[161 105 151 130 126 113 167]  k_700
[ 78 174  87 126 132 132  98]  k_998
[140 128 125 130 122 115 171]  k_576
[153 119 121 131 109 132 191]  k_335
[ 92 138 118 132 135 139  55]  k_166
[111 114 119 129 117 194  46]  k_543
[108 159  92 112 122 173 124]  k_216
[140  85 174 138 139 121  63]  k_376
[146 139 111 119 116 138 198]  k_344
order: [ 55  92 118 132 135 138 139] => k_166
order: [115 122 125 128 130 140 171] => k_576

[150 147 118 133 126 127 123  86 102 131 118 148 123 119 117 111 122 120
 117 105 105 127 145 106 155  95 144 127 155  98 141 162 142 109 153 136
 100 145 114 103 153 117 111 166 147 152 120  99 114 154 124  83  73 166
 116]  k_883
[117 129 100 113 138  95 135 118 110 132 178 132 102 150 142 132 121 141
 107 131 120 116 142 120 117  92 108 135 109  97 143 104 170  63 178  98
 158 158 121 131 122 163 163 145 206 133 138 147 143 181 147 126 153 117
 125]  k_597
[181 104  95 150 129 117 118  63 120 132 131 163 121 132 133  97  98 117
 135 141 206 113 178 102 125 158 147 142 110 107 164 120 143 132 116 142
 138 122 145 108 153 100 131 178 170 147  92 143 109 126 158 121 117 135
 138]  k_310
[152 118 166 120  73 148 147  84 153  99 118 144 155 127 166 105 120 114
 127 155 117 122 103 133 124 100 117 131 116 153 154 142  98 126 145 150
 106 111 147 162 145 127 114 136 102  86 105 123 123 141  95 117 119 111
 109]  k_144
[147 111 153 155 102 154 114 105 117 153 106 117  86 152 120 166 127 155
 109  98 131 123 100 142 127 127 136 166 133 116 118 144 162 103  83 105
 117 118 141  73 145 150 119 126 114 123 120 148  95 124  99 111 146 145
 122]  k_188
order: [ 73  83  86  95  98  99 100 102 103 105 105 106 109 111 111 114 114 116
 117 117 117 118 118 119 120 120 122 123 123 124 126 127 127 127 131 133
 136 141 142 144 145 145 147 147 148 150 152 153 153 154 155 155 162 166
 166] => k_883
order: [124  83  73 166 116 150 147 118 133 126 127 123  86 102 131 118 148 123
 119 117 111 122 120 117 105 105 127 145 106 155  95 144 127 155  98 141
 162 142 109 153 136 100 145 114 103 153 117 111 166 147 152 120  99 114
 154] => k_883
order: [166 116 150 147 118 133 126 127 123  86 102 131 118 148 123 119 117 111
 122 120 117 105 105 127 145 106 155  95 144 127 155  98 141 162 142 109
 153 136 100 145 114 103 153 117 111 166 147 152 120  99 114 154 124  83
  73] => k_883
order: [131 170 142 133 121 153 143  92 121 117 125  63 110  97 138 178 158 142
 163 120 104 147 143 132 147 206 100 116 120  98 107 178 132 117 138 132
 102 109 135 131 129 122 150 118 164 108 145 158 181 117 126 141  95 113
 135] => k_310
order: [116 166  73  83 124 154 114  99 120 152 147 166 111 117 153 103 114 145
 100 136 153 109 142 162 141  98 155 127 144  95 155 106 145 127 105 105
 117 120 122 111 117 119 123 148 118 131 102  86 123 127 126 133 118 147
 150] => k_883
order: [109 152 118 166 120  73 148 147  84 153  99 118 144 155 127 166 105 120
 114 127 155 117 122 103 133 124 100 117 131 116 153 154 142  98 126 145
 150 106 111 147 162 145 127 114 136 102  86 105 123 123 141  95 117 119
 111] => k_144

[122 124 111 109 125 141 148 128 138]  k_995
[ 90 129 109 151 122 136 121 140 144]  k_586
[129 120 140 144 151  90 109 122 136]  k_421
[140 122 109  90 144 135 129 120 151]  k_233
[ 55 136 100 159  72 149 193 130  69]  k_956
order: [130 100 193  69 159 149  72 136  55] => k_956
order: [138 128 148 141 125 109 111 124 122] => k_995
order: [151 120 129 135 144  90 109 122 140] => k_233
order: [ 90 109 120 122 129 136 140 144 151] => k_421

[137 146 120 134 136 145 140 136 140 122 146 138 131 139 136 137 120 120
 144 145 138] -> k_660
[131 140 153 141 143 147 153 128 137 140 129 135 143 127 130 133 150 145
 153 146 137] -> k_44
[125  99 128  91 123 110 100 114  85 120  90 128  96 100 118  90 141 134
 110 116  96] -> k_590
[153 137 152 145 135 140 150 130 143 147 140 133 146 131 129 128 153 127
 141 137 143] -> k_521
[145 137 153 133 140 150 143 135 128 127 137 141 143 129 148 140 130 152
 146 153 131] -> k_53
order: [127 128 129 130 131 133 135 137 137 140 140 141 143 143 145 146 147 150
 152 153 153] => k_521
order: [146 153 131 145 137 153 133 140 150 143 135 128 127 137 141 143 129 148
 140 130 152] => k_53
order: [127 137 141 143 129 148 140 130 152 146 153 131 145 137 153 133 140 150
 143 135 128] => k_53
order: [129 153 131 152 140 128 137 143 143 150 137 141 135 140 153 145 146 133
 130 127 148] => k_53
order: [143 137 141 127 153 128 129 131 146 133 140 147 143 130 150 140 135 145
 152 137 153] => k_521

[142 106  65 132  90 119 134 110 138]  k_726
[ 96 147 100 133 156 156 157 153 173]  k_556
[ 90 142 106 134 119 131 110 138  65]  k_319
[131 106 110  64 134 138 119  90 142]  k_443
order: [157 100 153  96 173 156 147 156 133] => k_556
order: [106 134 138  64 131 119 110 142  90] => k_443
order: [ 65  90 106 110 119 131 134 138 142] => k_319

[142 155 133 153 204] : k_473
[155 152 133 204 142] : k_889
[176 150 155 139 146] : k_692
[140 176 150 146 155] : k_621
[142 152 204 155 132] : k_153
order: [146 139 155 150 176] => k_692
order: [146 140 176 150 155] => k_621
order: [155 133 153 204 142] => k_473
order: [152 155 133 204 142] => k_889

[ 92  97  78  80  82  80 103  96 101 115  78 103  89  89  81  99  78  79
  80  87  78  98  79  78  81 107  90  78  79 110  80] -> k_396
[128 147 125 131 141 124 147 142 136 136 129 143 137 129 135 150 130 126
 138 128 125 127 125 125 127 136 148 128 126 131 123] -> k_220
[ 88  66 103  81  69  94  99 103  79  89  86  72  72  84  75  66  85  92
  72  85 102  91  93  99  87  82  79  89  91  92  99] -> k_372
[103  90  81  97  82 101 103  89  78  96  92 115  80  80  78  78  97  89
  78 107  79  78  80  87  78  81  79  80 110  79  99] -> k_367
[ 71  45 104  68  54  86 102 110  58  70  77  50  53  68  60  47  75  85
  58  70 102  75  86  98  76  62  75  81  83  73  93] -> k_134
order: [123 128 147 125 131 141 124 147 142 136 136 129 143 137 129 135 150 130
 126 138 128 125 127 125 125 127 136 148 128 126 131] => k_220
order: [ 96  78  80  81  82  79 103  78  98  80  97  78  78 101 110  79  99 103
 115  90  80  80  87  89  92  78  81  79  78 107  89] => k_396

[117 119 158 203 202] : k_658
[118 135 134 124 171] : k_630
[158 117 203 120 202] : k_960
[123 171 117 134 135] : k_370
[ 87 124 120 132  82] : k_701
order: [171 123 135 117 134] => k_370
order: [134 124 135 171 118] => k_630
order: [120 158 203 117 202] => k_960
order: [117 119 158 202 203] => k_658
order: [202 120 203 117 158] => k_960
order: [203 120 202 158 117] => k_960

[ 62 162 107 134 116 104]  k_959
[104 107 116 162  62 134]  k_848
[161 107 134  62 116 104]  k_400
q: [ 62 162 107 134 116 104] => k_959
order: [ 62 104 107 116 134 161] => k_400
order: [104 116  62 134 107 161] => k_400
order: [104 161 107 134  62 116] => k_400
order: [ 62 116 104 161 107 134] => k_400

[ 87 119  80 175 147 156 122  88 128]  k_688
[103 112 114  93  68 130 140 141 131]  k_152
[ 89 173 178  69 211  94  62 105 145]  k_946
[121 124 208  70 154 128 124 121  78]  k_608
[105  62 211  89 174  69  94 178 145]  k_663
[121 135 153 123  67 210 175 167 132]  k_49
[121 124 208  70 129 128 124 121  78]  k_950
[123 153 135  67 132 166 210 121 175]  k_47
[145 148  87 122 162 142  64 118 177]  k_822
order: [ 67 210 175 167 132 121 135 153 123] => k_49
order: [145 105  62  94 211  69 178 173  89] => k_946
order: [123 121  67 210 167 132 153 135 175] => k_49

[158 100 111 176] -> k_679
[201 163 123 106] -> k_540
[108 179 177  46] -> k_136
[177 179 107  46] -> k_413
[153 128 154 179] -> k_515
[175 100 158 111] -> k_77
[ 86  63  71 124] -> k_16
[179 153 129 154] -> k_857
order: [179 154 128 153] => k_515
order: [100 111 158 176] => k_679
order: [176 158 100 111] => k_679
order: [107  46 179 177] => k_413

[153 129 125 148 150 118 121 139 133 155 132 133 153 144 156 125 146 151
 148 137 156 133 118 121 142] = k_753
[117  78 142 118 112 118 167 117 109 112  63 107 140 107 114 127  99 133
 108  95 132 120 142  81 124] = k_130
[147  98 130 147 108 144 131 122 108 131 127 137 140 101 101 162 110  97
 140 106 135 141 137 142 130] = k_717
[ 99 130  89 120 137 123 114 108 114 124 137 134 139 114 140 121 136 123
 129 106 133 112 118 120  82] = k_115
[139 119 144 138 145 123 116 134 135 131 123 125 137 127 135 118 136 146
 118 108 152 126 111 121 130] = k_654
[157 105 165 137 135 144 127 149 155 118 118 119 113 132  98 128 125 130
 101 118 127 120 127 134 162] = k_606
[142 127  97 122  98 143 130 140 140 135 141 137 110 147 101 131 106 108
 137 162 101 108 130 147 131] = k_907
[109 158 180  96 108 131 121 117 163 105 156 155  99 109 119 118 122 132
 123 127 116 158 119 155 167] = k_121
[115 116  84 128 142 121 126 117  96 127 117 110 129 121 127 133 134 107
 130 117 116 106 133 117  85] = k_557
[135 110 142 101 140 101 106 108 147 108 127  97 147 130 137 144 141 162
 131  98 130 130 140 137 122] = k_386
order: [ 85 117 133 106 116 117 130 107 134 133 127 121 129 110 117 127  96 117
 126 121 142 128  84 116 115] => k_557
order: [125 146 132 153 118 148 153 142 121 150 156 133 155 121 137 129 156 133
 151 118 144 148 125 139 133] => k_753
order: [ 98 130 147 108 144 131 122 108 131 127 137 140 101 101 162 110  97 140
 106 135 141 137 142 130 147] => k_717
order: [122  98 143 130 140 140 135 141 137 110 147 101 131 106 108 137 162 101
 108 130 147 131 142 127  97] => k_907
order: [130 142 137 141 135 106 140  97 110 162 101 101 140 137 127 131 108 122
 131 144 108 147 130  98 147] => k_717

[120  99 207 153 198 154 161 152 127 157 195 171 131 163 128]  k_304
[157 207 161 152 127 171  99 195 154 154 120 131 198 128 163]  k_554
[176 128 136 115 159 140 129 173 149 127 161  93 120  87 107]  k_683
order: [ 87  93 107 115 120 127 128 129 136 140 149 159 161 173 176] => k_683
order: [163 128 198 131 120 154 154 195  99 171 127 152 161 207 157] => k_554
order: [128 163 131 171 195 157 127 152 161 154 198 153 207  99 120] => k_304
order: [ 99 120 127 128 131 152 153 154 157 161 163 171 195 198 207] => k_304
order: [173 149 127 161  93 120  87 107 176 128 136 115 159 140 129] => k_683
order: [195 171 131 163 128 120  99 207 153 198 154 161 152 127 157] => k_304

